Each row is where one point has got to under a steady rotation. How many steps took it there?
The counts run from 0 to 289.
[128 151 124 140 123 136 115 163 104 110 119 129 107  74 142 142 183 115
 191 156 163 113 134  91 163 125 157 128 145 148  91 119  85 142 140 124
 130 164 163 121  98 129 126 197 170 140 152 107 119 130 155]	18
[ 83 179 126 145 134 143 103 152 121 105 154 128 132  93 130 131 129 112
 172 102 158 133 128 141 138  93 142 171 147 167 122 122 108 163 133 124
 122 176 155 101  92 135 118 192 142 163 108 147 133 143 182]	189
[106 151 132 139 135 130 103 134 109 118 145 135 119  97 129 139 178 128
 205 138 167 117 113 126 124 138 151 145 169 144 102 119  76 135 132 130
 135 176 146 117 100 137 108 195 165 177 124 136 119 148 159]	193
[129 178 130 151  79 147 131 164 124 110 133 142 117 120 119 180 137 133
 175 128 177 139 126 157 109  88 169 150 161 144 126 148 147 136  97 121
 129 165 148  38 105 157 130 140 100 138 129 128 138 147 138]	249
[127 161 123 168 115 112 143 146 148 106 100 139 115  96 157 160 186 103
 171 113 188 146 123  90 134 104 134 154 159 145 124 142 103 140 118 152
 136 165 148  97 123 125 122 184 158 120 160 146 111 137 158]	220
[ 98 138 133 129 120 164 144 132 120 110 132 148 122  97 129 154 121 108
 168 149 183 107 126 131  97  80 183 142 139 163 112 134  81 142 136 107
 168 135 160  74  83 103 134 145 152 161 160  99 107 100 122]	159
[106 177 147 172  83 132 108 184 138  98 111 109 130 107 157 166 110 132
 169 114 165 130 123 125 163  89 171 148 126 159 119 137 144 155 107 164
 134 170 165 117 104 133 114 165 114 128 162 125 141 134 115]	263
[103 187 133 174  72 144 114 178 137  95 125 117 128 110 139 167 105 127
 160 118 165 145 131 146 153  82 177 154 131 159 128 151 149 164 111 137
 135 155 166 100  97 138 120 151 113 136 148 128 148 127 120]	264
[101 158 129 150 122 147 103 178 108 127 139 116 112  84 147 132 157 137
 175 136 162 133 126 114 155 111 138 156 130 170 103 108 120 117 109 137
  98 178 142 108  93 139 116 210 148 140 116 124 115 136 175]	13
[105 161 124 141 121 170 121 143 104  99 165 144 122  93 111 134 124 116
 179 122 166 117 117 147 132  90 163 146 144 160 103 129 106 112 114  92
 142 166 161  77  69 118 146 185 152 161 111 129 107 128 138]	174
[103 160 165 130 128 121 143 163 113 142 139 135 117  95 120 138  99  79
 166 114 178 122 113 143 109  73 162 160 152 159 110 158 156 136 137 107
 147 179 127  93 103 113 104 184 119 136 136 115  98 105 154]	147
[123 136 165 101 126 133 134 148 105 144 144 130 119 119 138 149 112 119
 184 151 178 113 115 139  91 109 162 129 161 152  81 133 127 130 137 130
 148 181 141  73 103 144 113 168 122 147 137  79  79 119 152]	150
[109 124 165 108 116 127 149 139 120 155 123 148 127 110 150 139 136 127
 181 175 186 131 112 116  86 126 166 160 154 156  91 143 116 134 111 139
 163 163 154 103 115 156  95 166 148 150 141  86  90 120 136]	134
[116 146 150 180 111 120 127 177 154  90  96 138 122 104 159 165 151 102
 192 124 173 128 131 105 130 100 139 149 155 121 118 132 118 150 110 155
 133 148 158  61 142 119 134 178 135 116 170 136 119 130 124]	61
[120 176  95 145 106 161 118 169 108 103 150 134 117  72 115 130 159 125
 168 153 160 140 135 128 151 116 160 155 132 171 111 126 119 128 106  90
 125 160 154  92  79 132 137 188 160 142 108 127 112 129 159]	15
[121 136 151 109 118 142 136 152 103 152 147 141 117 118 120 154 110 110
 173 149 188 123 127 156  89  96 174 136 163 163  93 141 142 138 139 109
 147 175 131  70  96 140 114 155 119 152 134  92  82 110 156]	149
[ 95 118 151 131 110 172 143 153 116 150 140 141 129 104 160 150 115 119
 156 131 176 126 120 120 107  73 157 144 134 175  99 112 115 115 115 151
 138 159 164  85  79 129 116 168 135 134 142 108  72 102 155]	155
[125 176 119 177 114 110 145 153 151 104 110 148 114  90 138 145 173  87
 158 104 188 153 124  99 140  90 141 168 159 155 137 153 122 148 128 131
 134 160 143  95 115 118 127 184 150 124 156 159 112 132 158]	221
[131 156 165 150 133 120 137 155 146  98 142 164 135  89 147 156 157  72
 188 153 138  98 122 115 114 124 147 158 168 128  99 148 127 151 113 113
 144 169 169  76 126 157 118 172 134 126 145 147 130 143 151]	51
[ 95 155 135 144 134 137 111 164 113 114 113 115 107  91 151 158 162 134
 186 136 160 108 125 108 143  92 169 140 126 155 115 118  73 165 153 151
 138 165 158 115  94 116 124 180 146 158 168 104 148 114 146]	2
[ 95 140 158 151  68 144 100 165 104 159 123 134 107  91 129 165 143 155
 186 134 167 123 124 131 139 110 169 156 147 140 122 140 129 126 105 143
 125 174 148 122  91 163  84 163 118 156 122 134 141 142 142]	272
[101 161 144 169  96 122 115 159 129  88 116 138 125 114 111 173 125 115
 193 143 176 124 134 165 126 109 187 145 161 124 116 157 117 177 122 104
 152 139 165  96 130 127 119 146 125 164 155 132 150 142  93]	84
[102 155 113 170 112 145 119 161 110 113 157 152 122 104 124 141 186 115
 171 138 193 144 127 140 129 121 168 166 146 181 118 107 111 123 129 102
 118 149 123 129  98 122 108 183 164 156 132 160  85 129 150]	196
[ 93 125 141 185  63 161 120 164 134 122 111 155 116  99 140 184 121 130
 155 125 187 134 157 134 139  83 172 139 150 130 129 133 110 169 110 133
 133 134 179  96 102 124 124 151 124 140 156 151 115 132 117]	80
[122 129 141 157  72 160 125 155 132 106 138 151 132 118 150 176 131 138
 183 164 172 126 141 141 122 124 169 126 166 133  96 120 113 138  91 130
 140 145 183  62 118 157 134 150 128 140 142 120 103 142 113]	75
[122 179 144 104 118 120 142 153 128 132 112 115 118  91 130 127 102  92
 171 131 174 156 125 125 124 106 154 139 166 148 101 180 118 171 120 118
 151 168 174 105 134 130 108 179 151 129 143  63 126 127 153]	125
[123 165  98 143 120 120 108 156 127  80 132 122 130  96 137 121 153 133
 170 124 199 145 134 120 148 138 143 146 161 156  96 131 113 140 131 136
 127 184 140 112 100 128 140 205 173 142 125 125  80 139 143]	199
[123 143 116 166  98 142 142 170 158  78 126 164 130 108 143 161 145 125
 174 171 187 132 139 131 111 119 162 163 162 138 115 140 137 144 107 118
 140 143 150  46 124 142 139 149 141 134 150 137  99 120 109]	58
[114 155 145 154  85 132 103 185 125 130 103 106 116 100 154 148 147 143
 195 136 182 143 114 110 163 123 171 139 124 145 102 134 116 114  90 152
 123 157 157 132 120 131  98 180 151 138 153 100 128 131 114]	278
[ 93 134 166 176  85 128 102 175 122 133 113 117 117 134 136 182 144 134
 201 133 175 129 138 159 118 117 178 137 165 130 113 125 109 164 122 135
 124 145 148 106 145 140  91 159 116 155 161 130 135 140 114]	86
[114 146 133 159  74 136 119 158 114 129 117 128 121 108 126 159 139 127
 178 153 188 147 141 152 140 133 201 120 166 147  99 149 106 171 120 103
 159 133 173 138 127 131 105 151 146 155 160  99 118 133  95]	101
[121 172 138 163 122 125 133 196 141 104 132 138 125  95 155 153 143  64
 165 119 160 133 141 112 138  99 144 157 157 149 122 145 148 165 126 119
 116 162 160  76 137 136 123 176 126 100 149 139 116 128 174]	46
[ 78 148 165 155 139 121 128 153 125 116 119 132 115 103 138 151 115 106
 176 109 180 104 110 117 119  76 160 157 131 155 108 133 103 154 152 149
 152 168 140 110  88  92 111 185 135 150 171 123 115  97 128]	162
[127 158  91 156 121 143 122 165 116 103 138 114 122 120 142 153 187 110
 173 129 195 160 143 129 133 118 169 124 163 173 117 115  86 159 142 120
 125 139 152 104 131 124 128 162 163 139 161 112  96 134 156]	202
[ 86 138 146 142 121 164 114 167  97 144 151 119 114 115 143 153 135 130
 188 101 171 127 123 140 114  78 152 138 138 165 112  90  98 107 125 138
 112 162 146  72  93 123 110 179 132 151 124 120 103 126 165]	171
[116 139 132 138  81 136 135 147 111 146 105 141 114  97 115 135 155 135
 179 173 202 155 123 137 116 134 184 145 161 147 101 161 112 134  98  94
 157 139 149 126 124 135  93 162 167 157 133  94  97 131 115]	117
[154 188 135 149 131  88 133 154 135  99 123 135 120 115 130 155 168  83
 186 124 180 123 118 127 122 121 153 144 183 134 100 164 140 156 141 123
 147 187 136  86 129 142 126 174 127 129 162 126 124 143 147]	226
[ 95 141 148 191  73 161 127 163 138 107 118 156 125  98 142 176 123 107
 165 128 170 135 137 136 144  81 179 151 143 143 130 125 116 151  96 116
 138 121 184  90 112 124 119 152 127 132 163 155 128 130 105]	79
[ 78 149 134 143 124 140 124 168 114 115 145 134 121 113 115 150 111 116
 163 121 187 121 130 160 101  71 181 161 138 167 121 139 130 158 156 113
 143 158 121  91  86 104 125 154 117 169 148 128 104  96 133]	164
[128 157 128 152  75 149 112 169 107 130 121 127 113 110 125 159 157 155
 200 175 187 141 120 143 139 130 200 144 139 152 107 142 121 113  85 115
 136 142 149 113 109 141 103 150 146 161 140  96 128 131 103]	276
[102 163 139 150 138 132 114 188 129 121 138 123 125  89 164 141 164 106
 178 134 150 136 137  97 125 123 129 176 143 158 118 118 122 169 122 143
 108 169 146 104 129 162 100 191 141 132 125 136 126 133 194]	29
[136 164 155 167 106 130 152 137 157 114 115 155 123 104 174 171 167 100
 173 127 163 116 110  93 131 104 139 150 155 141 110 133 115 124 100 156
 149 166 186  82 108 150 120 171 140 115 166 137 123 153 140]	236
[102 164 144 136  85 120 128 142 123 145 113 156 119  70 106 119 122 118
 170 148 186 150 113 136 134 119 155 167 150 141 108 180 134 132  89 101
 154 170 154 132 102 137  95 187 158 151 114 117 114 136 127]	115
